Here are some points:
"1.30 -0.23 -0.35 -1.92 1.78 -1.66 -1.46 -1.99 -2.92 -0.43 2.13 0.94 -0.12 0.26 -1.75 3.50
 0.81 -0.19 0.07 -0.72 2.11 -1.62"
"0.11 -0.68 0.12 -0.14 0.08 -0.20 -0.22 0.58 0.65 -0.93 -0.95 0.08 -0.56 -0.89 0.21 -0.39
 -1.02 -0.71 -0.53 -0.60 0.05 -0.06"
"1.29 -0.73 0.90 -0.25 -0.29 -0.66 -0.71 0.33 0.62 0.03 -0.54 0.25 -1.38 -0.02 -0.04 -0.42
 -0.31 -0.03 -0.94 -0.13 0.84 -0.03"
"2.16 -1.28 1.33 -0.82 0.12 -1.45 -1.62 0.67 0.56 -0.97 -0.71 0.59 -1.25 -1.01 -0.43 -0.35
 -0.98 -0.77 -1.49 -0.80 0.94 -0.35"
"-0.61 0.86 -1.10 -0.33 -0.15 0.25 0.75 -1.17 -1.73 0.40 0.79 0.67 0.56 0.09 0.00 0.90
 0.78 0.62 0.71 -0.07 -0.09 -1.05"
"-0.89 0.52 -0.93 -0.93 0.76 -0.03 1.12 -0.78 -1.76 0.30 0.61 -0.06 0.53 0.26 -1.08 1.46
 0.90 0.62 1.26 -0.35 -0.19 -1.09"
"0.15 -0.84 1.27 -0.79 0.81 -0.76 -0.76 0.22 0.12 -0.87 -1.08 0.48 0.52 -1.26 -0.44 0.10
 -1.03 -0.85 -0.50 -0.97 0.68 -0.86"
"0.94 0.61 -0.42 -0.97 0.48 -0.29 -0.60 -2.53 -1.85 0.65 2.14 1.45 1.76 0.06 -1.30 2.22
 1.12 -0.08 -0.76 -0.04 1.23 -1.46"
"-0.26 0.68 -0.61 0.81 -0.41 0.22 0.66 -0.47 0.25 0.96 0.54 -0.19 0.45 1.07 0.15 0.00
 1.03 0.58 0.30 1.39 -0.23 0.16"
"0.29 -0.76 0.33 -0.56 0.29 -0.72 -1.11 -1.10 -0.07 0.00 0.61 1.29 0.96 -0.79 -0.79 0.69
 -0.19 -0.92 -1.10 0.15 0.28 -0.30"
"-0.84 -0.22 -0.32 -0.27 -0.20 -0.07 0.39 0.93 0.87 -0.95 -0.77 -0.07 -0.72 -0.39 0.59 -0.92
 -1.22 -0.65 -0.14 0.24 -0.22 0.53"
"-0.50 0.01 -0.15 0.42 -0.52 0.08 0.13 0.08 0.56 0.21 0.22 0.26 0.35 0.05 0.26 0.07
 0.14 0.10 0.06 0.16 -0.56 0.20"
"-1.57 1.67 -2.35 2.54 -1.97 1.78 2.69 0.54 0.65 1.57 -0.10 -1.78 -0.13 1.55 1.76 -1.80
 1.00 1.62 1.82 1.73 -1.79 1.15"
"-0.81 -0.63 0.72 -0.03 0.59 -0.22 -0.19 0.37 -0.27 -1.05 -0.36 -0.29 0.85 -0.75 -0.16 0.27
 -0.83 -0.56 0.44 -0.78 -0.36 0.02"
"-0.62 -0.49 0.52 -0.23 0.27 0.21 0.45 0.33 0.28 -0.66 -0.31 0.03 1.70 -0.86 -0.12 -0.34
 -0.93 -0.69 -0.16 -0.60 -0.39 -0.45"
"-0.55 -0.63 0.39 -0.48 0.33 0.02 0.17 0.73 0.38 -0.92 -0.58 -0.09 0.88 -0.86 -0.01 -0.42
 -1.13 -0.77 -0.08 -0.76 -0.42 -0.10"
"-1.81 1.89 -2.16 1.84 -1.72 2.30 2.09 0.18 0.91 1.93 0.26 -1.79 0.03 1.31 1.69 -2.00
 1.26 1.50 1.69 1.59 -1.92 1.30"
"-0.60 0.09 -0.16 0.30 -0.26 0.34 0.35 -0.30 0.04 0.38 0.13 0.02 0.64 0.00 0.13 -0.11
 0.29 0.07 0.15 0.35 -0.46 0.01"
"0.31 -1.24 0.56 -0.44 0.17 -0.57 -0.88 0.65 1.23 -1.06 -1.43 0.70 -0.55 -1.29 0.11 -0.41
 -1.61 -1.26 -1.19 -0.88 0.13 -0.05"
"0.69 -0.42 0.85 -0.95 0.66 -0.72 -0.71 0.42 -0.16 -1.18 -0.14 0.10 -0.02 -1.09 -0.68 0.27
 -0.54 -0.59 0.19 -1.16 0.55 -0.60"
"-0.57 -0.43 0.41 -0.22 0.61 0.08 0.20 0.85 0.50 -1.08 -0.82 -0.08 1.01 -0.82 -0.20 -0.32
 -1.10 -0.72 -0.04 -0.84 -0.43 -0.41"
"-0.46 -0.62 0.42 -0.50 0.29 -0.04 0.11 0.75 0.36 -0.94 -0.70 -0.06 0.81 -0.77 0.00 -0.28
 -1.11 -0.62 -0.13 -0.84 -0.46 -0.21"
"-1.68 -0.12 -0.16 -0.23 -0.42 0.31 0.66 1.29 -0.61 -0.52 -1.56 -0.10 0.66 -0.65 0.91 -1.22
 -0.79 0.52 1.36 -0.46 -0.53 0.01"
"0.01 -0.98 0.88 -0.66 0.50 -0.38 -0.24 0.59 0.56 -1.16 -0.86 0.32 1.01 -1.13 -0.30 -0.32
 -1.33 -1.02 -0.56 -1.00 -0.18 -0.50"
"0.64 -0.94 1.31 -0.93 1.12 -1.06 -1.17 0.91 0.25 -0.97 -0.32 1.00 -0.37 -2.29 -0.94 -0.13
 -1.01 -1.18 -0.50 -1.30 0.57 -0.20"
"1.26 -0.56 1.13 -0.35 -0.36 -0.68 -0.84 0.35 0.70 -0.08 -0.50 0.26 -1.35 -0.09 -0.04 -0.70
 0.07 -0.31 -1.17 -0.08 0.87 -0.15"
"1.07 -0.58 0.92 0.01 -0.85 -0.66 -0.44 0.25 0.91 0.29 -0.36 0.96 -0.68 -0.22 0.56 -0.37
 -0.10 0.20 -1.31 -0.49 0.28 -0.21"
"-1.12 2.48 -1.92 1.98 -2.07 2.29 2.04 -0.52 0.30 3.86 1.56 -1.22 0.11 3.96 1.50 -0.16
 2.56 3.31 1.81 3.08 -0.97 1.99"
"-0.04 0.42 -0.35 0.54 -0.62 0.43 0.40 -0.04 0.44 0.98 0.18 -0.15 0.34 0.67 0.27 -0.12
 0.31 0.48 0.05 0.76 -0.29 0.65"
"-1.29 0.66 -2.12 -0.36 -1.00 0.26 0.06 3.48 0.44 -0.81 -1.32 -1.89 -6.65 1.08 2.18 -1.07
 -0.80 1.01 1.98 0.07 -1.86 3.78"
"-1.47 1.21 -1.29 0.92 -1.17 0.82 0.81 1.17 0.44 0.54 -1.57 -1.74 -1.50 0.39 1.50 -0.92
 0.46 1.12 1.94 1.18 -0.79 0.86"
"-0.32 0.27 -0.36 0.00 -0.15 0.07 -0.45 0.97 1.56 -1.18 -0.36 -0.01 -0.95 -1.07 0.59 0.12
 -0.76 -0.68 0.53 -1.01 -0.19 0.21"
"0.01 0.81 -0.19 0.50 -0.81 0.45 0.44 -0.09 -0.64 0.76 1.20 -0.03 -0.02 0.52 0.34 -0.74
 0.79 0.43 0.68 0.57 -0.10 1.10"
"0.00 -0.88 0.77 -0.86 0.44 -0.18 -0.13 0.63 0.55 -1.13 -0.70 0.28 0.93 -1.02 -0.28 -0.43
 -1.26 -1.04 -0.38 -1.22 0.01 -0.26"
"0.14 -0.18 0.43 -0.35 0.32 -0.28 0.05 0.16 -0.43 -0.32 0.05 -0.16 0.41 -0.37 -0.25 -0.08
 -0.21 -0.28 -0.05 -0.39 0.20 -0.50"
"0.43 0.11 -0.16 -1.41 1.48 -1.20 -1.10 -2.56 -2.60 0.28 1.66 0.92 1.28 0.14 -1.58 3.14
 1.00 0.04 0.30 -0.01 1.81 -2.00"
"0.06 2.03 -1.02 1.74 -1.76 1.43 1.19 -0.47 0.33 3.44 1.42 -1.04 -1.11 3.66 1.20 -0.65
 2.48 2.96 1.13 2.73 -0.18 1.10"
"0.34 1.87 -0.73 1.34 -1.87 1.37 1.03 -0.57 0.07 3.68 1.90 -1.00 -1.21 3.67 1.04 -0.42
 2.55 3.04 1.15 2.29 0.30 1.16"
"1.26 -0.45 0.75 -0.20 -0.20 -0.65 -0.76 0.54 0.41 0.05 -0.42 0.14 -1.65 0.19 0.03 -0.34
 -0.28 0.20 -0.68 -0.08 0.79 -0.09"
"-0.20 -0.68 0.52 -0.88 0.50 0.48 0.52 0.48 0.68 -1.22 -0.76 0.04 0.95 -1.12 0.18 -0.52
 -0.89 -0.85 -0.28 -1.70 -0.76 0.26"
"-0.07 -0.35 0.37 -0.14 0.91 0.27 0.33 0.97 0.04 -1.49 -0.94 -0.01 -0.31 -0.79 0.12 0.13
 -0.59 -0.68 -0.77 -0.84 -0.36 -0.25"
"-0.46 -0.46 0.44 -0.44 0.43 0.10 0.13 0.60 0.38 -0.92 -0.61 0.09 1.17 -0.81 -0.06 -0.40
 -1.04 -0.83 -0.21 -0.81 -0.39 -0.30"
"1.81 -0.11 0.14 -2.22 1.94 -2.05 -1.94 -1.99 -3.26 -0.90 2.46 1.07 -0.88 0.22 -1.85 3.71
 0.76 -0.62 -0.11 -0.89 2.52 -1.48"
"2.51 -0.64 0.06 -2.13 2.09 -3.04 -2.42 -2.45 -2.71 -1.22 2.08 1.68 -1.08 0.30 -2.31 3.92
 1.09 -0.64 -0.72 -0.24 2.97 -2.33"
"-1.43 2.18 -2.57 1.76 -1.15 1.59 2.29 1.65 -0.61 0.28 0.02 -2.97 -2.43 1.32 1.92 -1.33
 1.50 1.88 2.73 1.11 -1.72 1.63"
"-1.04 2.49 -1.71 1.95 -1.75 2.12 1.56 -0.77 0.23 3.88 1.54 -1.39 -0.38 4.08 1.28 -0.17
 2.67 3.09 1.71 3.01 -0.95 1.93"
"0.59 1.80 -0.76 1.28 -1.42 1.01 0.80 -0.33 -0.34 3.32 1.88 -1.00 -1.76 3.75 0.85 -0.16
 2.54 3.08 1.09 2.21 0.58 0.80"
"0.05 0.15 0.09 0.18 0.97 0.57 0.43 0.66 0.34 -1.12 -0.91 0.10 0.06 -0.53 0.26 -0.27
 -0.49 -0.26 -0.74 -0.76 0.00 -0.38"
"1.16 1.47 -0.53 1.12 -1.74 0.90 0.19 -0.95 0.27 3.71 2.01 -0.19 -0.48 3.80 0.58 0.23
 2.36 2.78 0.29 2.81 0.47 1.32"
"-1.17 0.12 -0.03 1.03 -0.65 0.38 0.93 0.28 0.22 1.22 -0.22 -0.48 0.48 0.49 0.58 -0.53
 0.21 1.18 0.30 0.29 -0.02 0.54"
"0.87 -0.16 0.53 0.36 -0.36 -0.14 -0.42 0.39 0.73 0.24 -0.51 0.18 -0.98 0.20 0.25 -0.41
 -0.07 -0.06 -0.84 -0.15 0.15 0.20"
"1.49 0.21 -0.03 0.74 -0.87 0.08 -0.75 0.19 -0.49 0.53 0.99 -0.80 0.26 -0.14 0.03 -0.09
 0.67 0.26 -0.68 0.69 0.57 0.48"
"-0.58 0.01 -0.18 0.23 -0.13 0.27 0.20 -0.26 0.23 0.26 0.07 0.08 0.64 -0.01 0.00 -0.10
 0.17 0.14 0.06 0.32 -0.33 0.07"
"-0.86 1.73 -0.56 0.47 -0.09 -0.07 0.56 0.80 -1.83 0.60 -0.72 -2.38 -1.81 0.68 0.85 -0.18
 1.62 1.88 2.85 0.83 0.55 -0.38"
"-0.50 -0.48 0.38 -0.48 0.58 -0.18 -0.04 0.63 0.28 -1.15 -0.54 -0.01 0.85 -0.90 -0.29 -0.48
 -1.16 -0.61 -0.13 -0.98 -0.51 -0.08"
24 more points follow, each with its number after it:
"-0.33 -0.07 -0.09 0.24 -0.27 0.18 0.21 -0.16 0.19 0.16 -0.10 -0.01 0.50 -0.08 -0.03 -0.15
 0.02 0.05 -0.02 0.22 -0.35 0.08" 0
"0.08 -0.23 0.17 0.45 -0.13 0.20 -0.16 -0.69 0.35 0.22 0.06 -0.07 -0.06 0.23 -0.27 0.07
 0.05 -0.19 0.22 0.63 -0.35 -0.01" 1
"0.16 -1.11 0.51 -0.19 0.04 -0.30 -0.71 0.33 1.54 -0.68 -1.30 0.84 -0.20 -1.04 0.17 -0.36
 -1.45 -1.11 -1.23 -0.64 0.15 0.08" 2
"0.67 -1.57 1.54 0.24 0.23 -0.48 -1.07 0.20 2.29 -0.39 -1.53 1.32 -0.01 -0.53 -0.50 -0.87
 -1.24 -0.96 -1.99 -0.48 0.45 -0.17" 3
"-1.26 1.22 -0.59 0.17 -0.63 0.50 1.70 0.87 0.34 0.19 0.09 -0.70 0.06 1.09 0.76 -1.35
 -0.01 0.69 0.34 1.76 -0.11 0.94" 4
"-0.85 0.59 -0.18 -0.40 0.28 0.21 -0.21 -0.69 -0.13 0.53 -0.07 0.11 0.45 -0.25 -0.18 0.93
 0.19 0.36 1.10 0.01 0.25 -0.44" 5
"-0.19 -0.52 -0.02 -0.06 -0.03 -0.06 -0.30 0.93 0.61 -0.84 -1.28 -0.08 -1.27 -0.78 0.25 -0.81
 -0.89 -0.51 -0.13 -0.79 -0.07 0.38" 6
"1.05 -1.47 1.55 -0.79 0.90 -1.32 -1.47 0.07 0.29 -1.34 -0.91 1.40 -0.11 -1.41 -0.97 0.55
 -1.39 -1.49 -1.55 -1.41 0.66 -0.67" 7
"-0.13 0.47 -0.39 0.67 -0.59 0.53 0.48 -0.16 0.75 0.99 0.11 -0.10 0.05 0.95 0.34 -0.20
 0.48 0.53 0.15 1.10 -0.51 0.70" 8
"-0.21 -0.69 0.74 -0.80 0.64 -1.09 -1.64 -1.20 -0.01 0.04 -0.97 1.37 1.33 -1.47 -0.71 1.10
 -0.47 -0.83 -0.61 0.17 0.82 -0.79" 9
"0.37 -0.59 0.35 -0.76 0.42 -0.76 -1.30 -1.73 -0.08 0.39 0.71 1.50 1.60 -0.89 -0.90 0.64
 0.14 -1.16 -1.33 0.18 0.25 -0.68" 10
"0.00 -0.16 0.13 0.52 -0.53 0.31 0.27 0.70 0.93 0.21 -0.58 -0.29 -0.46 0.01 0.55 -0.81
 -0.23 0.19 -0.02 0.12 -0.27 0.44" 11
"-0.32 0.67 -0.08 -0.62 -0.03 0.94 0.37 -0.91 -1.01 0.36 0.33 0.76 0.71 0.54 -0.29 0.86
 -0.81 0.56 1.05 0.85 0.29 -0.12" 12
"2.36 -0.61 0.00 -2.57 1.92 -2.09 -2.22 -2.05 -2.82 -0.91 2.28 1.39 -0.80 0.22 -2.01 3.74
 0.55 -0.42 -0.53 -1.23 2.82 -1.78" 13
"0.40 0.50 0.00 0.21 -0.01 0.42 -0.02 0.04 0.10 0.57 -0.16 0.18 0.72 -0.07 0.05 0.37
 0.15 0.28 -0.66 0.10 -0.09 0.56" 14
"-0.81 -0.16 0.12 0.24 0.30 0.43 0.71 0.42 0.39 -0.59 -0.79 -0.62 0.59 -0.39 0.20 -0.43
 -0.58 -0.36 0.44 -0.33 -0.53 -0.08" 15
"3.09 1.28 0.95 1.58 -0.53 -0.28 -1.22 -2.21 0.66 2.67 2.10 1.33 1.49 2.28 0.12 0.37
 1.40 1.43 -0.98 2.18 0.98 0.22" 16
"0.20 -0.09 0.43 0.40 -0.51 0.15 -0.09 0.57 1.01 0.14 -0.61 -0.18 -0.45 -0.09 0.56 -1.01
 -0.17 -0.06 -0.45 0.00 0.07 0.38" 17
"0.10 -0.23 0.96 -0.43 0.97 -0.20 -0.44 0.55 0.44 -1.46 -0.56 -0.11 0.96 -1.17 0.00 0.47
 -1.02 -0.95 0.77 -1.33 -0.29 -0.64" 18
"-2.77 1.29 -1.47 1.03 -0.38 1.82 2.40 1.39 -0.02 0.08 -0.31 -2.11 0.41 0.37 1.38 -0.89
 -0.03 0.46 1.99 0.09 -1.65 1.08" 19
"0.09 -0.96 0.54 -0.38 0.40 0.30 0.33 0.53 0.39 -1.96 -1.51 -0.26 1.41 -1.62 -0.69 -0.63
 -0.97 -0.76 -0.43 -1.20 0.11 -1.14" 20
"-0.60 -0.66 0.61 -0.19 0.56 0.22 0.14 0.30 0.50 -0.98 -0.71 -0.26 0.70 -0.56 -0.17 -0.37
 -1.00 -0.84 0.07 -0.61 -0.61 -0.29" 21
"1.82 -0.13 -0.37 -2.05 1.93 -1.72 -1.58 -1.94 -2.82 -0.84 2.03 1.15 -0.67 0.31 -1.62 3.63
 0.84 -0.08 -0.29 -0.96 2.40 -1.65" 22
"-0.65 -0.07 -0.13 0.27 -0.40 0.01 0.07 0.06 0.29 0.17 0.64 -0.21 0.40 0.13 0.13 0.02
 0.37 -0.03 -0.23 0.09 -0.69 -0.07" 23
Which two of these numbered points are nearest to each point below by angle, seen from the average point of the first points? Their numbers follow each, nearest first.
"-0.46 -0.09 -0.08 0.35 -0.25 0.20 0.27 -0.24 0.17 0.28 -0.07 -0.01 0.58 -0.02 0.14 -0.15
 0.12 0.10 0.06 0.32 -0.29 0.09" > 0 23
"-0.08 0.37 -0.32 0.44 -0.54 0.40 0.42 -0.10 0.33 1.01 0.25 -0.10 0.31 0.81 0.30 -0.03
 0.31 0.54 0.04 0.78 -0.38 0.58" > 8 4
"1.04 -1.70 1.68 -1.36 1.08 -1.57 -1.50 0.27 0.00 -1.52 -0.95 1.22 0.10 -1.76 -1.03 0.28
 -1.69 -1.65 -1.53 -1.57 0.92 -1.01" > 7 2
"0.57 0.07 -0.28 -0.99 1.82 -1.00 -1.17 -2.69 -2.57 -0.05 2.53 0.89 1.00 0.44 -1.57 2.84
 1.18 -0.15 0.09 -0.41 1.55 -1.63" > 22 13
"0.75 -2.17 2.26 -1.01 1.19 -1.55 -1.60 0.13 0.39 -1.70 -0.19 1.03 0.17 -1.74 -1.13 -0.03
 -1.07 -1.84 -1.91 -2.00 0.52 -1.08" > 7 2
"-1.01 0.34 -1.05 -0.57 1.00 0.08 0.86 -0.75 -1.75 -0.62 0.18 -0.12 0.69 0.09 -0.35 1.76
 0.30 0.32 1.32 -0.63 0.00 -1.07" > 5 12
"0.16 -0.34 0.05 -0.39 0.18 -0.52 -0.75 -0.98 -0.54 0.01 0.90 0.62 0.82 -0.43 -0.60 0.71
 0.30 -0.58 -0.53 0.32 0.03 -0.16" > 10 9
"-1.29 -0.16 0.19 0.00 0.14 0.55 0.70 0.65 0.02 -0.38 -0.44 -0.31 0.85 -0.19 0.30 -0.55
 -0.71 -0.23 0.52 -0.50 -0.48 0.04" > 15 21
"-1.21 -0.02 0.02 0.73 0.50 0.65 0.63 -1.39 -0.88 0.56 1.39 -0.38 0.60 0.72 -0.33 0.45
 1.35 0.47 0.88 -0.22 -0.37 -0.43" > 5 23
"-0.59 0.00 -0.07 0.25 -0.21 0.16 0.25 -0.23 0.19 0.22 -0.21 0.09 0.54 -0.11 0.12 0.03
 -0.02 0.04 0.20 0.31 -0.41 -0.04" > 0 23
"-0.52 -0.06 -0.13 0.04 -0.11 0.25 0.30 -0.44 0.12 0.35 0.06 0.23 0.57 -0.02 0.02 0.15
 0.14 -0.12 0.10 0.23 -0.29 -0.21" > 0 23
"1.27 -1.55 1.52 -0.49 -0.02 -0.88 -1.27 0.29 1.64 -0.42 -1.55 1.44 -0.27 -1.07 -0.31 -0.44
 -1.66 -1.08 -2.04 -0.71 0.72 -0.34" > 3 2
"-0.18 0.37 -0.29 0.30 -0.67 0.38 0.47 -0.05 0.57 0.97 0.15 0.03 0.40 0.73 0.34 -0.29
 0.19 0.45 -0.09 0.92 -0.29 0.73" > 8 4
"1.10 -0.20 -0.55 1.62 -0.21 -0.21 1.31 -0.04 -0.56 -0.78 -1.21 0.19 -0.20 -0.62 -0.18 -0.57
 0.31 0.79 -0.80 0.43 0.13 -0.91" > 20 3
Now 24 new points, numbered from 0 again:
"-0.44 -0.03 -0.18 0.21 -0.23 0.17 0.26 -0.11 0.24 0.16 -0.12 0.03 0.48 -0.06 0.13 -0.13
 -0.06 0.03 0.10 0.18 -0.40 0.22" 0
"0.46 1.65 -1.00 1.50 -1.82 1.30 0.70 -0.51 0.31 3.60 1.91 -0.59 -0.76 3.74 0.85 0.03
 2.43 3.00 0.73 2.88 -0.03 1.89" 1
"-0.54 -0.54 0.39 -0.47 0.49 -0.08 0.29 0.87 0.13 -1.20 -0.82 -0.17 0.58 -0.90 -0.02 -0.21
 -1.14 -0.79 0.09 -1.02 -0.36 -0.19" 2
"-0.20 2.40 -1.34 1.87 -1.66 1.84 1.63 -0.83 0.32 3.82 1.20 -0.89 -0.47 3.65 1.55 0.30
 2.52 3.09 1.48 2.79 -0.71 1.59" 3
"-0.69 -0.01 0.14 0.09 0.25 0.21 -0.06 -0.84 0.18 0.30 -0.10 0.04 0.82 0.06 -0.21 -0.16
 0.00 -0.27 -0.01 0.22 -0.54 -0.17" 4
"-0.55 -0.31 0.38 -0.28 0.52 0.28 0.12 0.62 0.34 -1.01 -0.59 -0.01 1.15 -0.71 -0.12 -0.53
 -1.10 -0.93 -0.20 -0.78 -0.54 -0.46" 5
"-0.52 0.81 -0.60 0.56 -0.72 0.80 0.67 -0.27 -0.29 1.46 0.65 -0.76 0.60 1.13 0.45 -0.16
 0.50 0.70 0.50 0.98 -0.46 0.30" 6
"-0.63 0.27 -0.14 -0.06 -0.71 0.64 1.08 0.67 0.63 0.81 -0.86 -0.59 -0.10 -0.18 0.25 -1.84
 0.30 0.40 0.45 0.30 -1.01 0.62" 7
"-0.62 -0.49 0.54 -0.14 0.40 0.24 0.38 0.36 0.22 -0.57 -0.31 -0.04 1.67 -0.80 -0.13 -0.48
 -0.88 -0.72 -0.13 -0.58 -0.43 -0.52" 8
"1.24 -1.49 1.50 -0.85 0.55 -1.21 -1.27 0.99 0.94 -1.62 -1.59 0.71 -1.20 -1.88 -0.18 -0.65
 -1.76 -1.48 -1.66 -1.58 0.66 -0.42" 9
"-0.07 -0.76 0.14 -0.20 0.16 -0.22 -0.22 0.70 0.56 -0.92 -1.21 0.15 -0.72 -0.90 0.25 -0.47
 -0.99 -0.86 -0.45 -0.82 0.18 -0.09" 10
"1.23 -1.48 1.36 -0.91 0.85 -0.94 -1.31 0.16 0.39 -1.70 -1.39 1.24 0.18 -1.53 -1.14 0.29
 -1.30 -1.53 -1.73 -1.69 0.70 -1.07" 11
"-1.06 -0.20 0.27 1.19 0.36 -0.75 -0.24 -0.40 -0.02 -0.91 -0.61 -0.31 1.63 0.44 0.47 -0.43
 0.93 -0.61 0.73 1.04 -0.76 -0.86" 12
"0.15 -0.46 0.73 -0.45 0.32 -0.76 -0.49 0.38 -0.07 -0.64 -0.41 0.23 0.17 -0.73 -0.19 0.14
 -0.32 -0.43 -0.03 -0.73 0.35 -0.64" 13
"-0.10 -0.23 0.07 -0.11 0.15 -0.36 -0.35 0.92 0.48 -1.05 -0.83 -0.25 -1.24 -0.83 0.43 -0.52
 -0.97 -1.05 -0.26 -0.55 -0.11 0.53" 14
"-0.26 -0.25 0.23 -0.04 -0.20 0.08 0.00 -0.32 0.29 0.23 -0.08 0.42 0.81 -0.19 -0.13 0.09
 -0.18 -0.16 -0.31 -0.02 -0.29 -0.20" 15
"-0.12 0.57 -0.43 0.43 -0.47 0.45 0.52 -0.34 -0.09 1.05 0.64 -0.23 0.53 0.84 0.21 0.06
 0.67 0.57 0.25 0.81 -0.09 0.26" 16
"0.17 -0.98 1.07 -0.76 0.52 -0.59 -0.26 0.23 -0.04 -0.76 -0.51 0.47 0.59 -1.08 -0.67 -0.27
 -0.89 -0.81 -0.63 -0.91 0.27 -0.63" 17
"0.34 -0.89 1.17 0.02 0.54 -0.04 -0.34 0.40 -0.74 -2.34 -0.75 -0.24 -0.16 -2.01 -0.32 -0.04
 0.09 -1.25 -0.37 -1.27 0.80 -1.09" 18
"-0.23 0.09 0.07 0.40 -0.32 0.18 -0.01 -0.26 0.22 -0.23 -0.15 -0.08 -0.59 0.24 0.02 -0.14
 1.00 -0.49 -0.45 0.29 -0.65 0.16" 19
"1.41 -0.58 0.41 0.77 1.12 -0.10 -0.77 -1.97 -0.45 -0.31 -0.26 1.17 0.55 -0.26 -1.07 1.21
 0.28 -0.94 -1.48 0.20 -0.14 -0.49" 20
"-0.20 0.16 -0.04 0.59 -0.30 0.24 0.10 0.02 -0.39 0.97 0.24 -0.48 0.40 1.18 0.34 0.30
 0.51 0.69 0.34 0.60 -0.20 0.55" 21
"0.50 -0.76 0.34 -0.55 0.33 -0.62 -1.05 -1.87 0.00 0.58 1.08 1.74 2.02 -0.22 -1.08 1.43
 -0.01 -0.70 -1.42 0.28 0.76 -0.85" 22
"-0.31 0.93 -0.62 0.63 -0.52 0.75 0.66 -0.43 -0.07 1.17 0.74 -0.35 0.52 1.08 0.27 0.06
 0.77 0.66 0.47 0.89 -0.28 0.39" 23
Which two of these numbered points are nearest to each point below by angle, seen from the average point of the first points? Their numbers follow each, nearest first.
"1.01 -1.65 1.57 -1.05 1.12 -1.25 -1.23 0.24 0.08 -1.87 -1.46 1.15 0.17 -1.92 -1.07 0.08
 -1.50 -1.44 -1.58 -1.59 0.96 -1.27" > 11 17
"-0.14 -0.70 0.12 -0.24 0.20 -0.41 -0.50 0.53 0.68 -1.00 -1.40 0.01 -0.60 -1.14 0.24 -0.28
 -1.13 -0.76 -0.26 -0.66 0.19 -0.27" > 10 9
"0.39 0.06 0.69 -0.49 0.43 -0.54 -0.09 0.28 -0.60 -0.53 0.41 -0.20 0.03 -0.31 -0.23 -0.05
 -0.43 -0.62 0.09 -0.48 0.37 -0.22" > 13 17
"1.19 -0.90 0.51 -0.66 0.49 -0.18 -0.10 -1.76 0.59 -0.94 0.10 1.21 0.89 -1.33 -0.12 0.18
 0.27 -0.43 -1.87 -0.32 -0.17 0.36" > 20 22
"-0.90 0.40 -0.05 0.11 -0.44 0.43 0.37 0.45 0.62 -0.60 -0.98 -0.69 -1.22 -0.43 0.64 -0.91
 0.56 -0.79 -0.41 0.30 0.07 0.45" > 14 19
"-0.58 0.30 -0.73 0.68 0.27 0.60 0.57 0.40 0.15 -0.06 -0.41 0.13 0.30 0.07 -0.39 -0.20
 0.20 0.34 -0.16 0.17 -0.34 0.17" > 0 7
"2.18 1.21 0.09 0.49 -1.17 0.45 -0.97 -0.96 0.62 2.90 2.51 0.37 -0.58 2.87 -0.13 0.62
 2.14 2.37 0.47 2.08 1.09 1.06" > 1 3
"0.54 -0.73 0.35 -0.68 0.41 -0.76 -1.11 -1.58 -0.04 0.28 0.91 1.68 1.58 -0.39 -0.91 1.17
 -0.13 -0.87 -1.34 0.19 0.64 -0.66" > 22 20
"1.21 -1.63 1.51 -0.97 0.60 -1.47 -1.43 1.01 0.72 -1.67 -1.33 0.66 -1.07 -1.87 -0.39 -0.58
 -1.76 -1.65 -1.60 -1.56 0.70 -0.59" > 9 11
"0.96 -0.27 0.61 0.22 -0.34 -0.57 -0.57 0.47 -0.09 0.21 -0.17 -0.27 -1.44 0.53 0.17 -0.42
 0.02 0.38 -0.28 0.09 0.62 0.10" > 9 14
"-0.05 -0.92 0.30 -0.68 0.31 -0.64 -0.68 -2.04 -0.75 1.02 1.19 1.66 2.37 0.11 -1.09 1.37
 -0.15 -0.04 -1.17 0.16 1.09 -1.02" > 22 20
"0.21 -0.85 1.04 -0.63 0.65 -0.60 -0.44 0.11 -0.08 -0.75 -0.42 0.50 0.73 -0.91 -0.52 -0.02
 -0.87 -0.91 -0.67 -0.96 0.42 -0.75" > 17 13
"0.16 0.97 -1.69 0.79 -0.94 0.56 -0.03 2.29 0.09 -0.07 0.09 -2.15 -2.48 1.23 1.06 -0.91
 0.79 1.48 1.10 0.99 -0.65 1.95" > 1 3
"-0.16 -0.15 0.16 -0.14 -0.21 0.13 0.05 -0.20 0.27 0.14 0.08 0.29 0.48 -0.02 -0.05 -0.10
 -0.04 -0.14 -0.07 -0.01 -0.13 0.11" > 15 4
